Some points:
array([-69, -17, -44, -48,  46, -38,  18,  28, -18, -60,  11,  -1,  27,   9,  44, -90,   1,  20,  17,  65, -85,  17, -17, -38])
array([  5, -43,  -1,  34, -20,  -1,  63,  41,  34,  -9,  19, -74,  86, -15, 104, -47, -16,  21,   5, 108,  47,   4,  14, -13])
array([ 23, -17, -25,  40, -16, -36,  -9, -22, -40,  49, -47, -26, -11, -41, -21, -36,  25,  23,  36, -40,  13,   4,   8,  74])
array([ 11,  79, 100,  15,   9, -25, -20,  11,  33, -30, -39,  19,  20,  62,  65,  -2,  18, -21, 100,  25, -27,   1, -35,   4])
array([ 10, -12,  13,   6,  57,   3, -19, -35,  -2, -19,  -8,  41,  18,   2,  -6, -15, -29, -74, -52, -16, -89, -29,  73,  -6])
array([ 12,  -5, -63, -38,  30,  -1,  33, 127, -21, -33,   5, -49, -53, -70, -61,  22,  -7, -67,  50,  10, -21,  30,  40, -58])
array([ -16,    1,    2,  -42,  -40,   25, -112,   -4,   -6,    9,   53,  -26,   14,   23,   38,  -84,  -60,  -22,   23,  -26,   33,  -35,   14,   13])
array([ 35, -26,  32, -32,  56,   9, -12, -50,  13,  14,  13,  39, -29, -41,  18, -43, -23,  33, -48, -26,  30,  66,  64,  11])
array([-18,  18, -56, -15, -48,  15,   3, -74,  -6,  -3,  16,  -3, -42,  58,  78,  34, -14,  42,  -9, -42, -20, -30,  47,  54])
array([-47,  36,   1, -42, -51, -58,  33,   0,  30,   6, -21,  -5,   9,  -9, -15,  76,  35,  41,   7,  16,  76,   6,  21,   7])
array([  16,   24,  -29,  -64,   14,   13,   10,   29,   13,    9,   34,   35,  -10,   76,  -52,   -7,   43,  -37, -102,   27,    4,  -35,    4,    0])
array([-26, -46, -39,  16, -14,  -2, -11, -13,  42, -12,  17,  37, -10, -32,  34, -61,  65, -51, -40,  37, -29, -39,  13, -35])
array([ 83,  32,  14,  44, -72,  25,  27,  41,  58,  17, -36,  -9, -16,  47, -15, -61,  95,  16,  47, -36, -24,  76,   1,   8])
array([-68,  73, -44,  -4,  57,  43, -33, -20,  34,  14,  16, -11,  11,  46,  28,  25,  53,  22, -43,  16,  73,  -7, -50,  45])
array([ 30, -17,  50,  35, -18, -49, -31,  32, -47, -13,   5,  58, -54,  61,  51, -21, 127, -41,  31,  16, -35,  61,  16, -13])
array([ 33, -16, -11, -51,  48, -62, -52,  25,  -4,  65,   7,   2, -45, -23, -22, -27, -41,   0,  42, -58,  31, -37, -27,  66])
array([-36, 109,  31,  61,  56,  18,  15, -54, -43, -12,   7,  -6, -56, -22, -21, -37,  -9, -10,  24,   0, -13, -20,  30, -86])
array([-52,  57,  -1, -55,   0,   9,  46,   6, -22,  42,  17,  17, -47,  14, -24,  46,  22,  68, -10,  20,  46, -32, -39,  70])
array([-31, -17, -99, -34,  57, -12,  39,  -3,   4, -21,   4, -49,  48,   8, -21,  -8,  29, -24,  43, -33, -53,  23, -10, -21])
array([-25, -16, -25, -11, -34, -92,  26,  67,  18,  68,  21, -41,  13, -24,  -2,  12,  -1,  14,  13,  -2, -36,  -8,  16,  28])
array([ 16,   5, -35, -15, -12, -20, -27, -10,  32, -18,  31,  70,   5,  37, -92,  14,  42,  -3, -17,  38, 111, -28,  11,  -6])
array([-33, -13,  14,   1,  17, -45,  37, -13, -12, -10,   5,  11,  43,  34,  29, 110, -62, -58, -11, -36,  52,  20,  30, -38])
array([ 40,  15,  45, -56,  40, -30,  53, -22,   1,  -4,  39,  17,  20, -53,  59, -16,   6, -10,   3, -29,  34,  44,  75,  -5])
array([-25, -50,  30,   8,  15, -43,  42, -40, -13,  47,   1,  -6, -48,   7,   7, -36,  27, -52, -39, -36,  23,   2, -99, -78])
array([-23, -40,  28, -55, -36,  21,  10,  70, -19,  56,   1, -23, -40, -33,  41,  35, -11, -11,   8,  50,  -7,  13,   5, -30])
array([  -9,  -52,   17,  -30,  -13,   46,   -2,   -2,  -48,  -22, -112,  -10,  -17,  -20,  -16,   55,  -21,    2,  -41,    7,    1,   64,  -15,  -78])
array([-14, -58,  14, -43, -16, -46,  81, -69, -51,  -3,  78,  95,  37,  27, -54, -19,  -6,  -2,  37,  49, -37,  41,   5,  -1])
array([  2,  19,   5,  58,  33,  60, -20,  -3, -17,  23, -27, -21, -15,  46,   4,   6, -31, -31, -10,  -1,  -8, -16,   9, -42])
array([ 28, -41,   3,  12,  10,  25, -27, -30, -35,  -9,  -4, -10,  37, -14, -78, -81, -75,  36, -20,  19,  33,  14, -78,  91])
array([-15,  15,   0,  29,  31,  54, -23,   9, -89, 107,  90,   7, -14,  27, -52, -27, -26,  49,  48, -15, -21,  10,  49, -28])
array([ 14, -59, -21,  51, -20,   1,  19, -41,  20,  46,  22, -90,  41,   1,   9, -13,  56,   8, -21, -33, -43, -17,  38, -83])
array([-25, -16, -37,   9,  54, -65, -34,  17,  24,  -1,  16, -12,  -9,  69,  37,  63,  -4,  -9,  64,  33,  34, -40, -26,  19])
array([ -35,   15,   18,   13,  -13,   -3,   55,   -8,  -80,    0,  -91,   14,  -45,   71,   -5,  -14,  -17,  -12,  -43,   -1,   66, -119,  -17,    0])
array([ 29, -13,  86, -20,  19, -43, -37, -18, -37, -49,  28, -47,  36,  12, -23,  32,  28,  66, -28, -18,  -9,  63,  -4, -38])
array([-33, -43, -36,  40,  -3,  31,  10,  -9,   7, -47, -20,  22, -22,   4,  28,  -2,  35,   8, -36,   7,  26,  40,  45, -35])
array([-33,  33,   8,   2,  -3, -67,  25, -23,  11,  34,  41,  21,  20,  13,  18, -40, -53,  10, -27,  14,  17, -41,  -9, -56])
array([  31,   18,   86,   27,  -86,   91,   89,  -61,   65,  -59,   43, -116,  -56,   38,  -89,    7,   12,   16,   83,   -2,  -12,   48,   17,   31])
array([ 41, -33,  23,  -2,  60,  37, -65, -42,  59,  43,  56, -19,   5, -28,  44,  39,  -1, -22, -41, -43,  15,  39, -89,  -6])
array([-15,  31,  28,  19,  42, -33,   3,  79,  23,  61, -67,  13,  23,  15, -48, -31, -32, 105, -28, -53, -50, -20,  -6, -10])
array([ 12,   7, -49, -23, -44, -60, -49, -34,  16,   7, -12,  51, -48,   7,  16,  95, -75,  22, -23,  -4,  -2, -35,  26, -83])
array([  7,  14, -15, -10, -76,  36,  -1, -22, -38,  23,   1,  30,  78, -35, -36,  82,   7,   7, -20, -60,  55, -16,  -3,  -5])
array([-78,  49,  27, -55,   1, -56,   7,  23,  56, -41,  17,  -8, -38,  17,  31,  51, -34,  15, -34, -41,  30,   0,  38,  61])
array([102, -24, -50,  -2,   2,  10,  16,  35,  31,   7, -42,  53,  48, -18,  47,  25,  19,   5,   3, -11, -43, -21, 109,   4])
array([-72,  -2,   9,   6,  30,   1,  12,   2, -52,  42, -45, -38,  46,  41, -11, -12,  25, -16, -30,  -1,  14, -54,  52,  45])
array([ 40, -33, -78, -58,  58, -14,  65, -25,  -6,  -7, -28, -86,  -4,  67,   3,  21, -33, -15, -13, -40, -16,  69, -46,  37])
array([ -6,   0, -30,  13,  23,  21,   6,  23,  -5, -24, -70,  61, -79, -13,  28,  -7, -22, -40, -40, -76,  17,  28,  52, -26])
array([ -3,  14,  -2,  80, -51,   0,  60, -51,  16,  -8, -18,  93,  68, -38, -26, -17, -22,   6,   5,  41,  -7,  29,  14,  61])
array([-42, -43,  23, -14,  73, -10, -28,   2, -26, -27,   7,   7,  -2,  -6,  25, -63,   5, -32,  31,  -2,  24,  26, -30,  -9])
array([ 47, -83, -71, -37,  92,  27,  65,  14,  20, -33, -29,  18,   2, -12,  14,   5, -15,  -8,  93, -23, -73,  -6, -14,  -2])
array([  23,   73,  -42,   20,   35,  -55,  -27,  -25,   22,   18,  -39,    7,   49,    5,   -2,  -37,  -55, -123,   52,  -13,   -4,    8,   -4,  -36])
array([  38,  -83,    3,  -11,   25,  -40,  -39,  -13,   80,   34, -100,  -62,   14,  -13,   -6,   -5,   16,   -8,   15,    8,   14,  -18,  -30,   18])
array([ 14,  54,  57, -15, -53,  -8,  24,  61, -34, -83, -28, -11, -32,  75, -14,   5,  -2,   0,  -2,  11, -83,  41,  22,  36])
array([  3,  21, -38,  -4, -23,  62, -41,  29, -22,  55,  24,  16, -29,  38,  29,  -8, -26,  20,  -9,  27,  20,  75,  40, -11])
array([-37, -29, -15,   8, -35, -54,   3, -23,  10,  53,  15,  20, -64, -28,  47, -40, -80,  59,  -7,  -4,   1,   3,   2,  -2])
array([-18,  67, -35, -40,  13,   2, -19,   0,  13,  23, -10,  20, -15,  43, -52,  15, -34,  13, -17,  52, -29,  79,  29,  34])
array([-18,  19,  60,  59,  33, -11,  10,  40, -14,  37,  21, -11,  -2, -56,  -5,  48, -52, -57, -78,  -2,   6,  29,   9,  42])
array([-105,  -22,  -20,   -9,  -48,   27,  -43,  -79,  -57,   -8,  -72,  -12,  -40,  -54,   10,   53,   -6,  -45,   19,   32,  -63,  -46,    6,   70])
array([ 57,  41,  19,  27,   6,  47,  45,  46, -14,  25,  36,  15, -18,  -7,  67,   9,  -7, -42, -56,   1, -46, -20, -61,  76])
array([  17,   14,  -36,   45,   71,  -32,   36,   -6,  -15,   21,  -15,  -12,  -66, -109,   19,   25,   61,  -21,  -53,   94,   51,    2,   -3,   11])
array([-16,  -2,   8, -32, -51, -40, -24, -45,   8,  45,  27, -47,   9, -22,   0, -29,  15, -40, -27,  22, -25, -15, 101,  31])
array([-44,  58,  89,  15,  15,  82,  56, -40, 111, -34,  29,  49, -52, -43, -96,  13,  67,   2,  52,  -8, -41,  15, -32,   3])
array([ 20,  18, -23,   2, -83, -17,  16, -36, -38,  35, -12,  63, -18, -41,  21, -70, -52, -38, -28,  12, -19,  25, -66,  19])
array([ -64,   55, -110,   61,    8,  -36,  -70,  -34,   14,   -2,   30,   15,   30,   10,    8,   64,   33,   80,  -18,   -2,  -23,   24,  -43,   12])
array([ 76,   8,   2, -17, -10,  -3, -34,  -2,  48, -10, -17, -88,  -5, -62,   7,  23, -45,  60,   4,  91, -17, -38, -31, -72])
array([ 59,  30, -76,   0,  -3,  16, -36, -53, -22, -87,  76, -15, -23,  13, -52, -17, -20, -16, -53,  38,  63, -35,  23,   8])
array([ 27, -34,  45, -16,  -4,  99,  50,   0,  39,  91,   4,  32,  42,  38,   7, -11,   7,  32, -72, -13, -54, -53, -27, -56])
array([-50,  45,   2, -43, -13,  16, -64,  26, -52, -12,  15, -21,  29, -97, -21, -30,  56,  -2, -11, -33, -13,  63,  -9, -24])
array([ 36,  54,  28,  -4, -27,  17,  65,  52, -17, -29,  49,  40, -51, -20,  49,   0,  99,  32,  91, -52,   4, -33, -17,  10])
array([-28,  -5,   9,  35,  49, -30, -12, -48,  36,  42, -52, -16,   1,  -3,   9, -16,  24,  10,  50, -12,  44,   4,  44, -58])
These points spread out most along one direction. Take the direction at right angles to it along which they spread out most. Go by this last direction. For each point below, how far along it does it lie, from 0 to 99? The average is 50, and the first point in the table lies past the average. One standard deviation of the points above along it is 16.
array([ 27, -40, -15, 127,  14, -47,   0, 122,  -3, -95, -18, -11,  40,  11, -76, -32, -19,  51, -28, -27,  -5, -46,  34, -20]) : 63
array([-13, -45, -46, -12,   6,  25,   9,  56,  30, -20,  23,  22,  18, -39, -20,  12, -64, -10,  86,  22, -40, -19, -16, -24]) : 69
array([ 64,  15,  44,  37, -31, -26,   1,  18, -12, -36, 111, -25, -23,  25,  32,  75,  33, -22,   2, -21, -89, -50, -45,  16]) : 44
array([-12,  -2, -87, -11, -31,  -5,  56,  -3,  -7,  -9, -24, -60,  38,  57, -26,  22, -19, -53,  92, -55,  21,  31, -79, -69]) : 63
array([-33, -42,  49, -15, -27, 123, -70,  18, -18, -11,  -5,  18,  33,  -3,  66,  -2,  44, -13,   6, -39,  66, -29,  28,   0]) : 44
array([ 52,  62,  78, -27, -11, -25,  32,  -6,   1, -79,  -2, -26,  33, -30,  21, -48,  70,  14,  29, -30, -29, -18, -26,   4]) : 52
array([ 25, -44,  39,  23, -30,   6, -23, -30, -41,   3, -25,  48, -31,  66,  17,  43,   7,  -9,  25,  72,  -1,  44,  23,  46]) : 41
array([-48, -93,   7,  63, -40, -43, -15,  12,  37,  -3,  72,   6, -34,  -6, -13,   2, -67, -46,   9, -63,   8, -17,  -9,   4]) : 54
array([ 25,  -1,  49,  26, -26,   5, -35,   5, -28, -63, -38,  13,  61, -64,  19,  23,  17,  73,  -9,   2,   9,   9, -24, -25]) : 50
array([-28, -21, -40, -55,  51,  29,  62,  22,  48, -55, -21,  -2,  21, -13,  29, -24, -60,  -4,  50,  44, -35, -20, -46, -52]) : 75
array([ 40, -28,   3,  31,  15,   8, -27, -18, -27, 122,   6,  48,  58,   9, -31,  34, -16, -45,  91, 104,  -5,   1, -29,   1]) : 58
array([-66, -40, -23, -17,   4,  14,  15,  27, 118,   0,  11, -28,  18,  34, -22,   2, -17, -19,  22, -13,   2, -46,  31,  50]) : 49
array([-32,  31,  31, -69, -96,  -5,   7,   0,  58,   3,   4, -20,  43,  32, -46, -26,  -3, -64, -46, -20, -48,  33, -33,  11]) : 41
array([ 57, -22,  37, -58,  22, -22, -39, -19, -69,  31, -10, -43,  32,  -1, -31,  28,  46,  -6, -47, -21, -36, -51,  -3, -35]) : 60
